Rotation paths and how fast each direction turns (degrees a step):
Each turn is a multiple of 5 degrees from 10 to 175, or 0.
Each row of a path follows its step; steps can be skipped.
Path 1:
step 0: [ 0.15 -0.83 -0.30 -1.38  1.48  1.03 -0.77  2.15 -1.79  0.94 -2.25 -0.86
  1.21 -1.59 -3.91  1.38 -1.01  0.91  0.11 -1.62  3.28  3.39  0.50 -0.53
  1.80  1.43  0.08 -1.30 -1.53  4.64 -1.81  0.54 -1.77 -3.81 -1.48 -4.10
  2.26 -0.02 -0.52  1.87 -3.45  0.49]
step 1: [-0.03 -4.24  4.58  1.08  0.57 -0.31 -0.05 -0.70  1.23  2.40 -1.22  0.48
 -0.16 -0.32 -0.62  2.83  2.02 -1.81 -0.45 -2.51  3.83  2.13 -1.61 -4.64
  1.79 -0.25 -2.02 -1.71  1.04 -0.40 -2.43  0.03 -2.33 -1.59 -0.24  0.01
  0.21  0.77  0.37 -3.30 -3.05  0.34]
step 2: [ 1.10 -0.21  4.23 -1.66 -2.18  0.43 -1.99 -2.00 -0.93  3.25 -2.93  0.70
 -0.56  1.30 -3.70 -1.99 -0.54  0.38 -1.25 -1.43  0.91  1.12 -1.82 -0.09
 -1.32  0.29 -1.78  0.36 -0.18  1.16 -1.50 -3.52 -1.23  4.78  3.67  1.08
 -1.13  0.62 -0.60 -3.76 -0.77 -0.12]
step 3: [ 3.25  0.66 -0.87 -0.59 -0.58 -1.07  2.17  0.00 -1.82  1.37  0.59  0.26
 -2.49 -1.73 -0.62 -0.59 -0.40  2.07  0.22 -0.60  1.05 -4.05 -5.09  2.23
  1.45  0.56 -1.21 -1.51  2.28  0.96 -3.22 -2.69 -0.01  4.91  0.63  0.90
 -0.70  1.74  1.17  1.96 -3.10 -0.74]
step 4: [ 1.39  2.07 -1.02  2.45  1.18  0.00  3.14 -4.73 -1.54  3.85  1.14 -1.23
 -2.89  2.27  0.71  0.08 -0.84 -2.66  3.85  2.09  1.66 -0.21 -2.01  0.53
  1.57 -0.92  0.28 -1.37  2.37  2.75  1.08  0.54 -1.31  2.64 -0.31 -0.20
  2.18  0.86 -1.85  3.32  1.30 -1.06]
step 5: [-0.07  1.84  0.69 -1.06 -0.96 -2.46 -3.02 -1.84 -2.18  2.20  0.50 -1.03
  4.01  0.74  2.95 -0.04 -1.27  0.09  2.86  1.69  3.50  0.57 -2.29 -1.16
  4.78  0.94  1.58  1.98 -1.35 -0.10  3.09 -0.92  0.08  1.00 -0.67 -3.45
  2.37  0.11 -0.22  2.60  0.90 -0.74]
step 6: [-1.54 -1.37 -1.31 -4.87 -0.88 -0.51 -2.57  2.82 -0.74 -0.39  0.20  2.12
  2.32 -0.51  0.78  2.12 -1.94 -0.25  2.53  1.20  1.07  2.05 -1.26 -1.23
  4.16 -1.95 -1.15  0.86  0.51  5.05 -1.52  1.94 -1.37 -1.00 -0.01  0.47
  3.74  2.00 -1.33 -0.88 -0.80  0.48]
step 7: [ 1.00 -2.40  3.25 -2.64  0.43  0.51 -0.08  2.20 -0.04  0.32  1.34  1.88
 -1.13  1.44 -0.07  4.49  5.69  1.45  0.74 -2.59 -0.04  0.87 -1.32 -2.72
  1.49  1.22 -4.66  0.48  0.30  0.70  1.39  1.19 -0.93  0.64  1.29  0.39
  2.96  0.92 -2.52 -1.28  1.91  0.37]
step 8: [ 0.44  0.33  1.38 -0.32 -0.68  1.84  0.40  5.26 -0.78  3.21 -4.09  0.24
 -1.64  0.07 -3.25  2.20  1.11  2.64  1.00 -2.11  1.92  2.05 -1.85  1.71
 -2.95  0.53 -0.94  1.88 -0.37  1.63  0.55 -1.78  0.23  3.49  0.60 -3.74
  0.15 -0.01 -1.54 -1.21  1.78 -1.20]
step 9: [ 0.11  0.16 -1.10  1.85  1.76  0.86  1.14  2.96 -2.19  2.24 -1.26 -1.01
 -2.52 -1.77 -4.05  1.25  0.00 -0.43 -0.87 -1.83  7.08 -2.33 -2.27 -0.90
  0.70  0.07 -0.51  0.17  3.07  0.85 -0.64 -0.58  1.32  0.96 -1.82  0.59
 -1.07  1.56  3.56  1.18 -0.68  1.83]
Speeds:
[-0.77  0.03 -0.87 -0.18 -0.96  1.50 -0.45 -0.75  0.02  0.56  0.71 -0.93
  0.16  0.26  0.76  0.28  0.64 -0.23 -0.52  0.76  0.27  0.48  0.36 -0.30
  1.29  0.29  0.60  0.25 -0.07  0.72 -0.25  0.07  0.54 -0.89  0.14 -0.72
 -0.09 -0.86 -0.15  0.10 -1.07  0.28] -> 65
[ 0.17 -0.62 -0.20  0.63 -0.81 -0.58  0.05  0.15  0.68  0.40 -0.76 -0.35
 -0.77  0.82 -0.58  0.32 -0.15  0.07 -1.23  0.32 -0.08 -1.39  0.03 -0.44
 -0.35  0.57 -0.29  0.17  0.61  1.15  0.68 -0.07  0.17  1.14 -0.78 -0.07
 -0.73 -0.72  0.48 -1.03 -0.61 -0.10] -> 55
[-0.33 -0.19 -0.29  0.40 -0.61 -0.48  0.49 -1.39 -0.34  0.65 -0.62 -0.23
  0.69 -0.33  0.23 -0.67  0.49  0.17 -0.53 -0.68  0.44 -0.42  0.66 -0.60
 -1.09 -0.21  0.39 -0.48 -0.11  0.11 -0.77 -0.13 -0.89  0.30  1.20  0.67
 -0.02  0.63  0.33  0.93 -1.18 -0.91] -> 40
[-0.70  0.32  0.04 -1.19  0.52  0.10  0.07 -0.93 -0.96 -0.07  0.01  0.41
 -0.05 -0.61 -1.66 -0.33  0.20 -0.57 -1.20  0.38 -0.11 -0.86  0.21 -0.53
  0.28  0.48 -0.81  0.09  0.27 -0.07  0.88 -1.04 -0.19 -0.75 -0.02  0.07
  0.41 -0.69 -0.44  0.67  0.79 -0.29] -> 155
[ 0.00  0.22  0.84  0.10  0.16 -0.38  0.01 -0.92  0.32 -1.01 -0.23 -0.11
 -1.06  0.07  0.23 -0.38 -1.10 -0.82 -1.12 -0.79  0.01  0.77  0.15  0.52
  0.94 -0.41 -0.25 -1.19 -0.04 -0.49 -0.37 -0.74 -0.02  0.75 -0.13 -0.87
 -0.26  0.05 -0.68  0.22 -1.08  0.73] -> 35
[ 0.44  0.79  0.44 -0.80 -0.31  0.59  0.30  0.05  0.28 -0.76  1.17 -0.82
 -0.91 -0.39 -0.49 -0.11  0.47  1.66  0.11  0.26 -0.73  0.61 -0.25 -0.31
 -0.63 -0.32 -0.40  0.20  0.05  0.14  0.49  0.34 -0.31  0.73 -0.50  0.77
 -0.10 -0.20 -0.91  0.52 -1.17 -0.84] -> 85
